128 stands for zero in the data rows.
Each row of this table is followed by its label. One hidden rule gives the labels. It looks at one to three of the table's principal directions, none of them among the few with the most spread.
[125 154 136 138 136 130  85 114 183 217 138 127 113 158  91 113 146  37 141 115  96 124 170 121 174  91  83  88  69 135 127 107] comb
[103 171 193 139 109 129  81  89 160 159 148 135 130 136  91 162  68  61  97 124  72 137 233  92 188 109  96 138  80 160 105  87] dust
[157 114 101 149 117 141 155 139 129  79 110  75 116  98 158 121 165 195 129 133 146 139  76 173  89 139 106 133 148  63 117 168] dust
[145 136 154 118 187 157  93 145  71 153 133 182 194 122 122 166 112  51 124 139 114 146 132  47 187 113 140  46  95 206 159  35] mask
[100 114 155  92  92 141 117  99 194 153 150 155 116 147 134 140 139  81 128 114  64 123 189 124 200 108 138 109 116 118 110  77] iron
[142 130 128 158 122 135 109  92 121 129 115 106 127 110 112 155 128 132  83 163 110 143 157 120 134  99 141 107  97 132 128  87] mask
[198 116 136 122  91 174 198 161 128   0 113  74 130  87 177 168 153 233  98 120 167 113 102 169  65 186 144 116 250 115  85 164] iron
[ 79 134 120 114 110 116 105  88 122 185 175 178 142 140 142 110  94 111 127  96 103 130 139 111 130 138 141 154 101 137 135 128] mask
[145  76 133 117  96 133 178 118 127  88 110  96  98 129 143 151 156 158 139 168 133 147 181 145 139 117 188 117 206 130 107 110] iron
[134 114 166 121 175 109 145 177 144 105  95 171 139 156 101 166 120  70 154 164 109 151 137  83 231  83 127 107  97 156 155  56] comb
[130 140 133 110 146 133 128 148 135 140 145 167 158 145 146 128 116  96 145  99 116 115 133  99 158 154 127 114 133 165 125 123] dust
[175  60  84  95 120 124 200 150  84  23  99  90 111 125 182 135 191 229 145 161 175 129  93 172  89 151 199 130 255  94 110 150] mask
[123 111 134  90 156 118 177 178 143 141 147 204 145 169 122 162 129  75 181 116 149 163 127 102 222 109 142 110 154 172 155  98] iron
[ 71  96  75 123 142  28  96 104 129 136 119 185 129 131  77 135 102 138  79 208  70 158 132 154 194  51 182 213  13  72 153  84] iron
[145 116  77 113 166 139 145 120  80 132 102 117 105 151 142  87 177 166 157 128 207  99  97 120  74 142 173  97 188 166 149 158] iron
[117  97 128 121 139  69 158 169 125  53  89 182 151 118 112 148  85 176  87 192  81 129 112 115 154 107 193 190  92 141 137  94] comb
[ 95  96 132 116  76 117 110  76 149 103 110  94  95 119 131 118 140 154  96 162  73 100 177 156 117 120 175 161 139  84 107 105] mask
[132  89 105 114 133 109 112 114 109 144 113 109 107 136 121 108 167 120 136 167 122 125 138 146 119 100 167 109 136 105 129 105] iron
[119 129 111 145 158 102 116 130  97 181 152 181 149 143 124 128 106  99 138 123 144 156  77 102 129 107 127 118  69 137 170 106] iron
[168 141 115  99 188 181 174 203  73 130 140 181 186 135 157 133 143 112 177  76 216 113  55  79 108 188 143  54 205 235 164 143] dust
[147 119 147 115 165 132 117 173 118 125  89 137 147 127 109 110 138  97 133 158  98 105 128  93 138 112 142  92 113 175 132  97] comb
[ 95 109 100  85 142  75 103 112 164 185 134 155  90 177  82 106 154  75 151 151 113 128 179 155 194  71 148 145 100 107 129 116] bean
[109 111  73 130 169  69 107 141 101 172 109 147 127 156 108  75 143 113 151 156 130 111  89 132 112 111 153 152  97 124 159 142] mask
[120 132 123 108 132  76 146 176 106 139 172 213 178 150 134 127  70 122 127 103 116 128  93 110 113 155 149 175 141 168 132 146] mask
[155 170 133 193 132  98  75 122 127 194 148  93 129 123  85 129  99  78 105 130 128 145 128 148  89 110  62 123  49 104 122 143] mask
[134 107 122 134 113 161 114  91 103 109 106  73 110 117 194  81 163 163 141 114 137  68 104 127  41 188 157  94 169 107 120 135] mask
[168 137 151 137 131 169 122 139 119  59  99  69 131  75 119 159 139 164  93 155 130 139 141 146 126 123 100 108 134 109 101 126] iron
[131  72  87 107 119  18 142 153  91 144 148 174 141 169 121 113 108 129 125 176  93 131 137 151 102 117 219 185 168 130 116 125] mask
[144 138 154 151 122 152 142 128 156 112 124 106 124 113 129 163 126 121 129 131 122 161 154 126 173 115  92 110 111 119 117 116] dust
[192 105  91 114 152 167 183 130 108  80 110  97 105 150 185 135 202 176 167 114 216 118  99 133 106 160 159  56 239 139 126 140] mask
[148  91 125 130 116 156 190 130 114  99 123 110 113 135 177 150 158 146 173 120 193 129 116 131 111 169 174  87 214 141 141 121] iron
[147 144 130 124 151 179 124 114 143 178 123 124 117 149 124 120 168  85 154 108 147 126 158  92 159 110 113  50 136 183 135 111] dust
[ 87 117 131  86  56  99 131  92 140 164 200 145 116 151 152 107  96 129 139  85 101 122 194 161 102 167 155 191 199 115  80 177] iron
[124 130 116 127 160 141  91  87 161 214  89  97  69 181  73  99 201  44 161 152 140 112 189 111 179  58 125  58 110 155 152  87] mask
[124 158 174 135 120 184 135 127 165 139 138 138 130 131 176 103 115 121 155  59 119 100 108  83 111 171  82  93 111 153 124 141] bean
[121 121 125  91 124 195 110  84 190 163 116 110  94 147 159  91 207 100 157  97 101  90 168 117 173 120 125  50 133 126 115 103] iron
[111 134 122 125 147 125  94 100 168 140 105 133 109 136 100 124 151 113 111 153  78 145 149 120 205  57  99 125  50  94 134  90] dust
[152 129 116 129 173 135 144 155 104 164 124 157 144 150 134 115 137 100 164 121 160 129 114  87 131 132 142  77 133 196 147 125] mask
[ 62 100  92  94 125  77  70  93 114 215 161 177 136 150  92 112 132  56 127 151  84 136 146 142 172  83 169 151  80 100 159  80] mask
[178 157 167 181 120 196 105  64 150 110  84   9  65 112 108 161 174 129 108 150 153 148 197 128 137  85  66  55 129 105 105 102] dust
[ 96  99 131 110  89  58 131 155 127 135 164 148 133 129 107 128  91 117 131 142  95 149 129 179 120 122 138 211 134  74 115 150] bean
[180 111 139 142 112 102 228 180  89  26 146 140 141 142 202 165  85 215 151  99 204 136  67 131  55 212 156 163 250 139 113 178] mask
[158 136 141 131 159 142 146 186  65  76 139 163 196  94 150 170  89 141 116 116 167 133  56 103 100 179 136 111 142 162 150 115] iron
[143 176 163 162 101 133 141 153 115  98 173 128 158  98 156 143  54 165 111  65 156 134  73 137  48 196  62 172 130 113 110 195] bean
[ 80 116 112 104 127  47  95 123 152 133 131 175 123 143  82 118  99 125  95 167  61 135 142 151 176  72 141 213  53  79 127 115] mask
[118 119 122 167 104  98 138  97 114  97 105  96 108 129 151 106 106 189 114 148 111 119 127 126  76 144 146 182 135 109 119 151] mask
[113 124 120 130  90 115 150 102 137 114 163 153 131 130 156 152 102 161 109 108 128 139 122 141 121 149 148 162 143 108 124 131] mask
[143 143 144 152 116 155 162 162 131 118 145 146 162 113 167 132 103 142 135  83 140 118  71 110  85 183 112 117 137 154 135 150] dust
[133 145 126 122 139 202 125 142 143 124 114  95 137  93 130 128 176 120 142 104 146 125 101 136 147 135  81  81 131 119 140 136] mask
[ 95  97 132 111 115  56 145 172  97  82 134 178 162 115  96 159  71 144 100 175  94 154 114 144 145 113 171 221 128 115 139 114] dust
[180 105 110 103 158 181 185 142 140 149 106 122 105 175 171 104 205 113 199 106 184 100 153  93 137 150 175  20 225 216 125 128] comb
[ 69 133 112  96 175 123  43  98 112 232 131 178 142 153 108  68 138  36 150 121  95  87 132  82 156 110 143  96  42 158 168  82] iron
[170 150 153 159 110 144 184 168 108  56 157 157 186  92 187 170  60 200  95  91 135 143  79 105  78 197 122 144 153 161 108 156] dust
[238 149 153 195 149 185 164 139 100 137 116  78 134 149 193 125 148 129 159  95 166 128 120  59  61 168 100  12 196 209 107 133] mask
[113 125 121 114  91 164 144 107 191  97 115  86  93 122 152 115 175 160 137 104 119 105 135 169 141 144 107 138 159  74 110 156] dust
[110 129 141 156 111  72 119 141 116 109 134 138 142 102 110 123  63 164  92 158  71 162 118 138 110 104 107 214  63  90 113 150] comb
[117 135  93 106 155 169 138 114 156 165 125 146 108 143 124 114 181 123 157 105 163 139 112 122 177  96 113  87 112 137 155 132] iron
[110 142 156 122 108 136 121 125 108 122 142 129 134 130 148 110  96 131 133  91 138  90 120 113  69 182 129 148 165 147 125 151] mask
[129  88 101 104 149 125 131 128 141  70  67 105 105 116 101 147 187 149 110 201 119 125 141 155 187  79 174 119 124  94 139  79] mask
[ 61 119 139 115 127  54 102 159 126  97 109 195 168  95  79 123  45 144  66 185  41 113 125 125 146 110 172 239  24 128 138 109] bean
[207 145 134 143 140 193 207 190  98   0  89 106 166  88 184 161 135 239 102 107 190  99  52 106  58 207 138  97 232 186 119 163] dust
[151 120 114 122 154 151 124  98 136 175 120 127  99 161 137 114 172  97 153 125 161 111 155 104 137 116 157  47 129 167 135  99] bean
[ 72 123 122  72 103  89 163 165 103 137 208 238 190 156 150 153  65 102 150  68 136 127 102 121 143 194 171 200 206 166 149 144] mask
[136 121 141 145 113 127 158 134 106  41 116 143 155  82 145 170  83 211  69 155 114 147  99 119 111 136 156 164 114 127 127 112] iron
[115  96 135 117 156  82 142 161 124  64  76 164 144 134 119 134 109 145 117 192  68 127 135  97 188 100 174 170 101 141 135  83] comb
[157  96 129 118  96 125 150 114 124 113 130  76  87 141 132 138 165 140 141 144 154 135 166 168 103 122 151 114 217 102 101 134] iron
[ 92 141 160 121 129 117  93 133  71 111 163 168 176  96 141 139  54 129 110 109 113 139  88 108 105 156 110 172  87 110 139 121] iron
[118 123 111 144  95 115  99  83 152  70  86  53  86  92 113 115 148 201  67 173  96 103 143 188  95 112 129 179 102  42 100 146] dust
[ 66 131 149 122 132 113 108 129 156 131 108 141 123 129  99 124 107  90 142 142  90 126 151 118 193 112 113 174  75 115 148 111] mask
[125 121 145 129 102  76 139 160 136  84 128 148 146 118 105 146  82 155  84 158  72 138 131 143 126 114 137 201 122 113 108 132] comb
[ 70 132 133 105  86  69  87  96 161 154 185 181 140 140  98 163  76  84  87 125  70 139 169 159 181 112 136 198  81  79 122  95] mask
[106  96 145  82 118  78 191 197 106  53 147 215 170 139 171 135  62 171 143 111 127 102  84 116 106 199 197 202 189 160 127 147] bean
[112 135 156 152 121 126 113 108 144 118 115 112 116 110 111 141 103 130 111 151  97 155 158 123 160  95 100 149  66 103 123 112] bean
Which label does each new row get?
[149 153 124 163 116 156 141  94 136 121 142  87 102 120 127 166 139 155 123 112 176 183 125 148 139 104  68 119 133  88 127 147] mask
[ 98 158 121 132 162 121  62 115 130 255 137 122 100 157  50  90 149  22 163 120 158 129 137 131 137  74  75 101  62 134 166 132] bean
[ 67 139 143 101 115  68  96 129 173 184 162 184 116 164  94 101  81  70 138 105 101 101 146 142 142 127 124 188  68 114 130 139] bean
[156 128 115 116 116 145 179 143 165 110 137 128 107 159 171 113 162 163 160  79 160 113  96 139 107 157 115 115 197 124 113 173] comb
[ 93 122 124 112  79  67 130 146 154 149 174 129 109 128 104 111  93 126 136 112 133 125 133 209  85 149 119 216 131  66 102 199] bean
[110 140 124 102 147 162  47  83 154 218 134 114 113 135  89 107 181  38 132 129  90 127 181 125 192  68  93  62  66 113 130  81] iron
[160 165 176 145 160 144 118 144 104 187 163 182 174 151 124 155  76  52 136 101 117 158 165  40 161 122 103  67 109 234 129  88] dust
[124 111 120 110 146 133 120 118 118 141 120 138 118 143 132 119 153 111 145 132 146 114 119 119 132 121 152  96 131 133 148 101] iron
[ 77 100 136 108 113  85 114  98 102 196 169 192 137 158 126 121  85  78 144 134  92 146 174  96 152 112 183 150 114 160 140  89] iron
[172 145  91 132 128 160 131 125 184 158 124  69  88 136 123 100 204 133 142 105 158 118 129 180 115 117  80  81 145  96 102 180] comb
[ 98  80 118 130 103  56 128 126 162  83  73  86  73 122  64 130 146 156 104 225  80 147 158 196 163  48 150 212  94  35 123 116] comb
[ 84 148 119 151 105 102  28  35 171 231 127  78  72 136  54  91 144  74  91 164  53 141 219 156 159  34  84 148  18  67 111 112] dust
[107 143 158 123 106 180 116 123 153 121 119 109 131  92 147  98 125 142 123 100  95  96 130 119 105 157 104 124 106 130 114 147] bean
[142 125 109 128 127  96 127 165  85 116 166 151 176 111 137 146 101 136 113 120 135 142  68 153  92 155 126 155 142 102 130 144] mask
[114 103  96 110 134  98 139 145 135 166 118 140 109 146 105  89 149 116 151 142 152  97 122 153  99 127 177 134 131 144 142 148] bean
[126 145 158 140 146 136 106 144 145 117  90 102 115 125 105 110 131 110 133 137 113 108 124 116 133 115  87 127  93 122 132 126] comb
[ 97 145 161 134 136 180  53  72 166 161  81  92 105 107 103  98 155  86 103 150  55  99 182  92 171  80 102  80  27 126 129  69] iron
[123 156 156 156 109 146 113 132 118  99 138 130 171  81 133 159  77 138  79 117 111 119 108 120  99 168 114 143  95 134 129 119] mask
[150 121 144 126 109 179 139 105 163  89 102  86 104 112 161 123 165 165 119 126 110 109 150 126 127 133 126  88 143 116 100 119] bean
[ 77 151 126 135 158  80  76 112 142 219 168 224 162 140  56 168  71  35 100 150  83 189 152  99 243  45 112 146   0 141 171  56] mask
[156 136 161 130 102 173 159 160 127  43  95  53 116 101 173 104 140 187 142  97 161  63 107 147  33 220 115 133 226 127  93 195] comb
[ 70 130 153 128 139  66 101 160 123 146 124 186 161 133  99 103  56  91 126 148  56 119 129  97 149 122 131 205  51 145 143 120] comb
[134  97 148  93 116 129 182 167  99   7 125 158 169  92 165 186  93 192 106 147 127 136 126 129 148 173 187 163 192 139 112 112] iron
[145 140 143 127 138 112 125 175  60  85 152 159 193 102 133 161  74 140  99 121 140 132  75 117  86 170 130 153 153 146 134 129] mask
[117  90  75  94 120 158 134  88 169 122  67  70  49 149 146  48 242 179 154 136 146  56 113 164  86 119 170  99 175  91 131 152] comb
[109 127 165 124  88 102 128 128 187  77 120 124 117 116 107 156  95 141  87 152  60 131 178 152 173 109 119 187  99  88  95 115] comb
[171 100 115 125 117 125 199 164 128  39 105  92 105 123 154 145 157 209 141 141 175 138  97 170 101 144 140 145 215  96 110 169] mask
[208 100 116 130 169 120 169 176  46 101 114 134 153 131  96 191 146 128 116 188 195 174 120 112 123  91 184  66 206 197 146  82] iron
[164 101 118 123 147 120 178 150  99 138 135 147 127 162 157 131 137 123 176 126 177 139 132 106 118 146 174  87 195 183 130 129] bean
[141 117 141 131 156  95 143 155 146 164 114 151 104 175 119  97 128  95 172 134 131 126 128 102 134 102 129 110 105 155 134 125] bean
[118 126 135 137 116  77  78 120 127 119 146 131 153 113 101 164  98 101  81 165  52 164 146 153 177  88 104 173  70  56 114  86] mask
[100 109 114 126  56 142 116  35 208 146 120  77  59 144 176  66 173 172 119 114  58  82 189 155 103 132 148 138 129  72  80 145] comb
[111 143 137 160 102 149  72  74 134 143 130  80 126  95 135 127 128 117  95 128  90 119 139 140 112 133  98 122  75  75 122 108] mask
[102 136 159 138 116 138 100 129  92 116 137 129 166  81 154 108  75 144 112 119  87 117 113 108  83 169 119 157  89 126 118 139] iron
[153 123  97 154  93  93 161 131 139 113 136  93  98 127 128 116 132 195 114 130 153 139 102 189  57 130 121 176 158  79 105 197] comb
[140  82 115 119 126  48 180 174 100  91 132 172 131 146 123 136  97 172 129 168 130 158 100 144 108 108 180 187 154 121 126 139] bean
